In the rows, 128 means zero.
Each path below is one point turned by a fixed rotation once a step. After each direction that follows a path, write how fast that rotation turns it, in degrees a step (0 if it stays still).
Each turn is a multiple of 5 degrees from 10 to 175, or 0.
Each row of a path follows its step; steps can be skipped.

step 0: [124 132 123 121 130 127 125 120 122 130 137 135 108 121 134 117 109 138
 125 131 125 130 124 120 142 136 122 135 131 121 123 130]
step 1: [130 125 130 128 118 119 135 120 132 134 117 125 126 130 126 135 147 137
 115 138 130 137 121 136 143 118 118 129 129 126 123 122]
step 2: [127 121 131 127 133 136 138 132 120 140 123 126 144 119 134 105 129 134
 136 127 128 140 130 128 127 126 129 140 117 126 124 135]
step 3: [124 132 125 119 141 120 127 128 138 117 116 143 127 123 139 131 129 135
 112 113 120 129 118 128 125 135 125 131 120 130 136 127]
step 4: [132 118 136 130 133 124 150 120 129 132 144 137 127 144 128 124 128 136
 128 131 118 130 129 123 131 130 123 131 142 122 135 126]
step 5: [109 122 129 119 124 122 128 117 115 118 110 132 125 138 129 120 131 126
 136 124 129 133 122 129 130 117 133 129 131 128 112 127]
step 6: [133 135 113 126 128 128 128 123 115 136 129 136 123 127 135 124 124 125
 125 130 127 147 124 127 129 132 114 120 119 114 138 141]
step 7: [131 128 126 127 119 125 141 125 140 136 124 132 132 141 122 126 137 127
 122 116 133 137 122 139 134 140 134 136 118 131 129 110]
step 8: [131 131 128 134 144 135 142 129 125 124 118 139 139 127 138 111 122 133
 133 129 141 125 128 123 130 125 139 120 137 119 130 126]
step 9: [116 123 134 122 130 132 127 121 135 118 123 134 129 138 125 133 129 117
 122 114 117 124 126 132 141 122 122 113 120 122 140 138]
[127 127 132 123 129 129 125 129 122 127 124 125 131 128 126 124 134 124
 129 129 130 126 132 130 130 124 123 127 129 125 131 130] => 100
[124 126 129 127 131 126 127 128 131 125 126 127 123 131 125 129 132 124
 126 129 131 126 121 133 128 127 130 130 123 133 128 129] => 175
[125 125 125 131 130 130 126 125 127 130 126 126 128 127 124 128 126 125
 123 124 131 132 130 121 126 128 125 132 128 132 133 127] => 100
[133 133 126 130 129 130 128 129 130 132 125 126 129 123 129 130 131 128
 130 127 132 133 128 133 129 126 129 134 123 125 129 125] => 70

step 0: [122 124 128 129 128 129 120 118 133 123 118 136 122 112 117 142 125 117
 122 127 124 133 120 148 131 130 134 114 117 130 133 120]
step 1: [134 136 120 119 121 128 131 128 119 119 115 120 130 124 135 138 126 113
 138 116 116 140 129 142 127 131 133 130 113 123 120 132]
step 2: [129 141 123 116 140 132 134 120 127 116 130 122 120 122 115 124 122 106
 130 129 123 136 123 122 129 133 140 126 123 130 131 114]
step 3: [123 138 123 124 130 119 124 128 133 131 121 134 132 128 127 135 131 119
 135 137 126 131 117 138 140 138 126 120 105 131 124 108]
step 4: [136 134 132 127 131 122 125 120 121 119 127 126 119 134 126 129 136 121
 130 116 121 148 122 134 129 132 127 126 122 126 101 117]
step 5: [135 134 123 131 140 124 131 123 109 111 128 136 121 117 114 128 125 131
 134 129 120 131 119 136 134 133 132 118 126 129 134 113]
step 6: [137 129 131 123 135 110 120 120 124 128 125 117 123 118 131 132 119 117
 139 135 124 129 125 146 134 130 117 118 112 127 124 127]
step 7: [140 128 121 122 122 123 112 121 129 118 138 133 110 122 128 125 123 118
 136 115 123 139 128 132 122 130 139 130 116 132 124 118]
step 8: [134 131 127 132 127 117 141 127 125 122 127 134 121 109 127 138 124 118
 140 125 118 125 119 121 138 139 130 135 117 123 131 112]
step 9: [130 134 146 118 131 113 128 116 130 131 122 132 119 119 117 135 139 112
 133 129 129 138 119 137 122 128 126 130 115 136 125 129]
[132 126 126 131 125 130 123 124 128 123 131 127 129 122 130 130 123 128
 125 126 127 126 132 132 129 126 124 126 129 126 131 131] => 55
[131 129 130 125 129 128 127 132 124 127 120 124 127 126 126 125 127 129
 129 129 125 129 127 131 128 127 131 124 133 130 130 135] => 80
[125 126 131 125 131 127 121 127 131 133 128 130 130 127 128 127 131 122
 128 135 131 125 127 133 129 128 124 126 129 130 130 127] => 115

step 0: [135 127 143 132 129 121 119 141 118 141 139 133 129 127 123 132 116 124
 139 114 129 130 147 119 128 133 118 130 135 112 127 134]
step 1: [136 114 143 129 118 114 117 130 127 143 133 126 119 124 127 131 121 132
 123 123 137 128 140 139 127 140 111 118 137 117 121 129]
step 2: [146 118 122 122 119 123 123 127 135 127 141 143 114 136 125 126 115 134
 120 119 131 129 142 122 131 141 115 119 139 122 126 128]
step 3: [138 133 132 126 109 123 129 143 138 133 139 137 110 125 134 122 123 127
 115 117 124 130 147 130 126 129 134 132 140 120 125 130]
step 4: [137 130 129 131 115 112 137 134 140 145 124 138 118 125 125 112 115 123
 111 125 131 137 130 135 124 136 128 125 136 135 126 139]
step 5: [136 130 132 117 117 127 122 130 134 143 134 148 134 129 131 111 109 125
 118 121 119 132 123 115 124 134 136 123 132 134 124 138]
step 6: [137 138 142 113 111 125 115 121 131 145 128 130 124 126 128 121 129 129
 120 120 128 130 126 124 118 121 140 133 137 136 110 136]
step 7: [143 137 130 115 134 125 128 120 132 139 127 128 118 135 121 124 114 121
 121 118 137 126 118 123 122 114 125 123 135 136 112 145]
step 8: [134 140 132 109 135 140 114 139 136 137 134 129 125 124 133 128 109 115
 122 131 130 130 122 121 127 111 124 124 135 122 113 131]
step 9: [134 149 123 114 122 132 114 128 133 146 126 122 126 126 122 129 122 116
 134 136 133 140 133 136 122 119 110 130 138 132 120 128]
[125 127 127 124 122 130 134 127 131 126 132 128 127 126 128 128 127 127
 126 129 130 124 131 130 126 133 123 129 129 126 135 127] => 40
[125 128 128 128 129 132 128 126 131 130 131 128 133 135 131 126 129 128
 126 126 135 133 130 131 129 129 129 128 132 124 126 132] => 0
[129 130 124 129 127 123 121 127 125 133 131 130 135 125 133 127 128 127
 128 129 129 127 125 131 127 130 126 127 126 127 132 129] => 85
[126 121 130 126 129 131 125 131 132 127 126 127 131 129 129 127 122 129
 125 133 128 130 122 128 130 131 126 123 130 130 128 124] => 110
[123 129 132 129 127 129 131 129 126 133 126 130 132 126 125 123 127 126
 133 131 123 134 131 127 128 131 127 127 126 130 130 130] => 70

step 0: [132 124 135 121 113 120 121 123 123 129 129 136 136 136 127 129 131 123
 130 115 118 142 124 133 133 109 130 136 122 139 135 136]
step 1: [128 132 133 130 134 142 136 137 131 123 124 125 133 126 145 134 123 128
 127 114 125 134 124 111 137 125 113 117 130 124 134 137]
step 2: [123 117 132 146 128 124 122 126 127 138 117 145 141 132 128 132 136 132
 126 130 124 123 114 133 120 133 117 121 125 133 135 118]
step 3: [139 117 145 119 127 139 131 125 127 132 142 129 138 140 130 131 133 141
 121 125 125 125 123 126 123 128 142 129 131 121 130 142]
step 4: [116 118 135 127 137 134 128 124 129 116 108 128 130 134 124 138 122 129
 126 122 137 121 141 133 139 138 124 125 135 130 138 135]
step 5: [130 126 143 125 132 118 129 116 129 138 121 129 133 125 125 147 133 132
 129 124 127 148 127 128 126 129 138 133 121 128 124 112]
step 6: [132 137 134 131 126 134 136 127 127 126 127 129 130 147 145 128 124 110
 120 128 125 141 128 131 128 136 131 139 133 129 133 141]
step 7: [107 128 133 122 116 119 129 136 135 129 134 129 141 128 129 141 125 122
 130 120 133 127 128 122 124 131 114 124 135 130 142 119]
step 8: [144 124 125 129 124 132 134 115 132 134 131 131 145 120 136 142 136 134
 127 141 132 127 118 121 129 138 120 138 123 130 126 134]
step 9: [130 115 131 125 122 145 134 135 127 129 123 132 122 133 119 134 123 116
 132 123 131 123 127 133 107 145 131 125 129 126 133 137]
[127 132 128 134 129 123 133 128 134 126 132 127 132 131 131 127 128 130
 134 125 127 126 125 128 125 128 126 127 126 131 128 130] => 65
[133 126 127 130 132 125 127 127 130 131 130 134 125 127 130 132 132 128
 126 130 122 127 133 129 124 129 127 130 126 131 126 126] => 120
[132 122 129 131 123 130 127 129 133 124 132 129 129 127 128 125 125 126
 124 127 126 133 126 128 129 129 133 130 127 130 123 131] => 130
[132 128 125 123 136 126 129 128 124 125 130 132 130 126 132 127 124 126
 127 128 131 130 127 127 125 129 129 125 129 126 128 134] => 140
